In the data rows, the value 50 means zero.
Here are some numbered points:
62 & 18 & 36 & 56 & 48 & 74 & 44 & 56 & 32 & 34 & 70 & 52 & 34 & 58 \\ 0
5 & 48 & 47 & 84 & 80 & 6 & 11 & 61 & 13 & 79 & 42 & 56 & 26 & 33 \\ 1
68 & 41 & 43 & 38 & 59 & 60 & 54 & 46 & 63 & 55 & 44 & 57 & 62 & 41 \\ 2
71 & 17 & 46 & 54 & 68 & 75 & 79 & 47 & 63 & 48 & 40 & 67 & 54 & 48 \\ 3
54 & 65 & 59 & 51 & 32 & 31 & 44 & 50 & 55 & 43 & 53 & 54 & 32 & 52 \\ 4
53 & 30 & 55 & 74 & 56 & 78 & 42 & 66 & 54 & 68 & 53 & 51 & 70 & 56 \\ 5
60 & 40 & 46 & 40 & 57 & 55 & 42 & 30 & 48 & 51 & 68 & 55 & 45 & 55 \\ 6
60 & 29 & 33 & 42 & 29 & 77 & 53 & 41 & 52 & 19 & 51 & 26 & 52 & 77 \\ 7
22 & 65 & 59 & 80 & 44 & 45 & 43 & 68 & 65 & 75 & 41 & 53 & 56 & 57 \\ 8
43 & 67 & 57 & 60 & 63 & 57 & 44 & 59 & 52 & 65 & 59 & 47 & 49 & 55 \\ 9
36 & 66 & 56 & 32 & 21 & 52 & 75 & 56 & 66 & 42 & 37 & 66 & 50 & 57 \\ 10
56 & 28 & 42 & 69 & 56 & 32 & 18 & 58 & 35 & 41 & 45 & 32 & 42 & 38 \\ 11
52 & 40 & 56 & 65 & 36 & 33 & 47 & 59 & 33 & 40 & 41 & 64 & 31 & 33 \\ 12
49 & 47 & 28 & 65 & 32 & 38 & 44 & 33 & 49 & 28 & 52 & 39 & 44 & 65 \\ 13
89 & 38 & 45 & 41 & 32 & 94 & 61 & 55 & 69 & 30 & 58 & 36 & 54 & 50 \\ 14
57 & 23 & 41 & 57 & 42 & 79 & 50 & 57 & 34 & 27 & 65 & 48 & 36 & 61 \\ 15
62 & 52 & 50 & 46 & 49 & 55 & 66 & 51 & 61 & 33 & 28 & 42 & 39 & 46 \\ 16
5 & 52 & 50 & 91 & 73 & 5 & 12 & 58 & 22 & 84 & 37 & 58 & 27 & 23 \\ 17
27 & 39 & 40 & 44 & 65 & 59 & 63 & 34 & 40 & 61 & 49 & 55 & 52 & 63 \\ 18
59 & 45 & 48 & 57 & 54 & 26 & 44 & 31 & 45 & 47 & 25 & 31 & 57 & 31 \\ 19
64 & 71 & 50 & 25 & 45 & 22 & 46 & 47 & 42 & 17 & 51 & 29 & 36 & 56 \\ 20
48 & 73 & 50 & 59 & 42 & 54 & 47 & 67 & 70 & 57 & 44 & 45 & 74 & 55 \\ 21
44 & 48 & 52 & 62 & 94 & 24 & 43 & 46 & 24 & 73 & 43 & 63 & 58 & 30 \\ 22
31 & 49 & 48 & 62 & 62 & 43 & 43 & 51 & 40 & 58 & 61 & 46 & 57 & 61 \\ 23
72 & 40 & 41 & 57 & 30 & 49 & 51 & 62 & 60 & 34 & 47 & 71 & 50 & 51 \\ 24
40 & 66 & 56 & 65 & 54 & 59 & 46 & 61 & 54 & 65 & 57 & 51 & 47 & 53 \\ 25
42 & 34 & 55 & 39 & 65 & 21 & 72 & 28 & 45 & 57 & 33 & 83 & 32 & 36 \\ 26
New points follow, each followed by the numbers of its five nearest points above, nearest first.
22 & 41 & 40 & 48 & 69 & 56 & 64 & 34 & 38 & 62 & 50 & 58 & 48 & 60 \\ >> 18 23 6 9 25
92 & 34 & 39 & 45 & 25 & 74 & 53 & 47 & 68 & 29 & 59 & 46 & 53 & 41 \\ >> 14 24 2 7 16
65 & 47 & 45 & 36 & 61 & 50 & 57 & 45 & 61 & 53 & 47 & 62 & 62 & 51 \\ >> 2 6 16 24 3
50 & 65 & 52 & 40 & 54 & 70 & 70 & 46 & 63 & 48 & 50 & 27 & 75 & 66 \\ >> 21 2 9 16 25
27 & 68 & 57 & 83 & 58 & 48 & 40 & 65 & 62 & 76 & 40 & 49 & 56 & 55 \\ >> 8 25 9 21 23
89 & 38 & 32 & 48 & 31 & 66 & 53 & 47 & 62 & 22 & 53 & 40 & 49 & 43 \\ >> 14 24 7 16 2
63 & 48 & 43 & 54 & 28 & 45 & 55 & 67 & 61 & 37 & 44 & 74 & 48 & 48 \\ >> 24 4 12 16 10
57 & 49 & 66 & 56 & 37 & 36 & 39 & 59 & 44 & 51 & 49 & 64 & 27 & 26 \\ >> 12 4 24 25 11
44 & 73 & 53 & 39 & 7 & 73 & 78 & 66 & 67 & 17 & 34 & 26 & 61 & 72 \\ >> 10 7 16 21 14
73 & 38 & 49 & 40 & 56 & 63 & 58 & 53 & 65 & 51 & 44 & 55 & 62 & 49 \\ >> 2 3 16 24 6
42 & 59 & 56 & 36 & 27 & 52 & 75 & 54 & 66 & 42 & 40 & 66 & 49 & 60 \\ >> 10 16 4 24 21
41 & 47 & 50 & 45 & 53 & 12 & 28 & 13 & 44 & 66 & 53 & 43 & 47 & 35 \\ >> 19 6 23 4 22
34 & 65 & 54 & 29 & 20 & 54 & 73 & 57 & 63 & 39 & 38 & 66 & 51 & 66 \\ >> 10 16 4 21 24
39 & 36 & 53 & 44 & 66 & 19 & 70 & 24 & 46 & 61 & 34 & 86 & 31 & 37 \\ >> 26 18 22 12 6
41 & 77 & 63 & 33 & 2 & 10 & 29 & 65 & 46 & 36 & 56 & 55 & 57 & 67 \\ >> 4 20 10 21 13
36 & 65 & 60 & 28 & 18 & 43 & 77 & 55 & 61 & 38 & 37 & 72 & 46 & 61 \\ >> 10 4 16 24 21
79 & 38 & 58 & 64 & 32 & 64 & 27 & 30 & 60 & 60 & 83 & 43 & 53 & 41 \\ >> 6 2 5 0 24
80 & 43 & 44 & 46 & 31 & 87 & 54 & 51 & 64 & 30 & 60 & 30 & 56 & 52 \\ >> 14 7 15 16 2
38 & 26 & 36 & 53 & 86 & 48 & 52 & 23 & 46 & 67 & 34 & 53 & 49 & 53 \\ >> 18 23 22 6 2
42 & 50 & 38 & 28 & 77 & 43 & 59 & 34 & 39 & 52 & 45 & 56 & 57 & 53 \\ >> 18 6 2 23 26
53 & 79 & 68 & 57 & 30 & 43 & 44 & 64 & 64 & 59 & 53 & 41 & 64 & 52 \\ >> 21 25 9 4 8
43 & 17 & 38 & 75 & 56 & 88 & 53 & 55 & 61 & 67 & 67 & 66 & 68 & 69 \\ >> 5 3 18 0 15
30 & 36 & 35 & 49 & 75 & 64 & 62 & 36 & 37 & 59 & 53 & 59 & 58 & 61 \\ >> 18 23 6 2 9
37 & 65 & 50 & 47 & 36 & 47 & 64 & 54 & 61 & 33 & 33 & 25 & 49 & 67 \\ >> 16 10 21 4 13
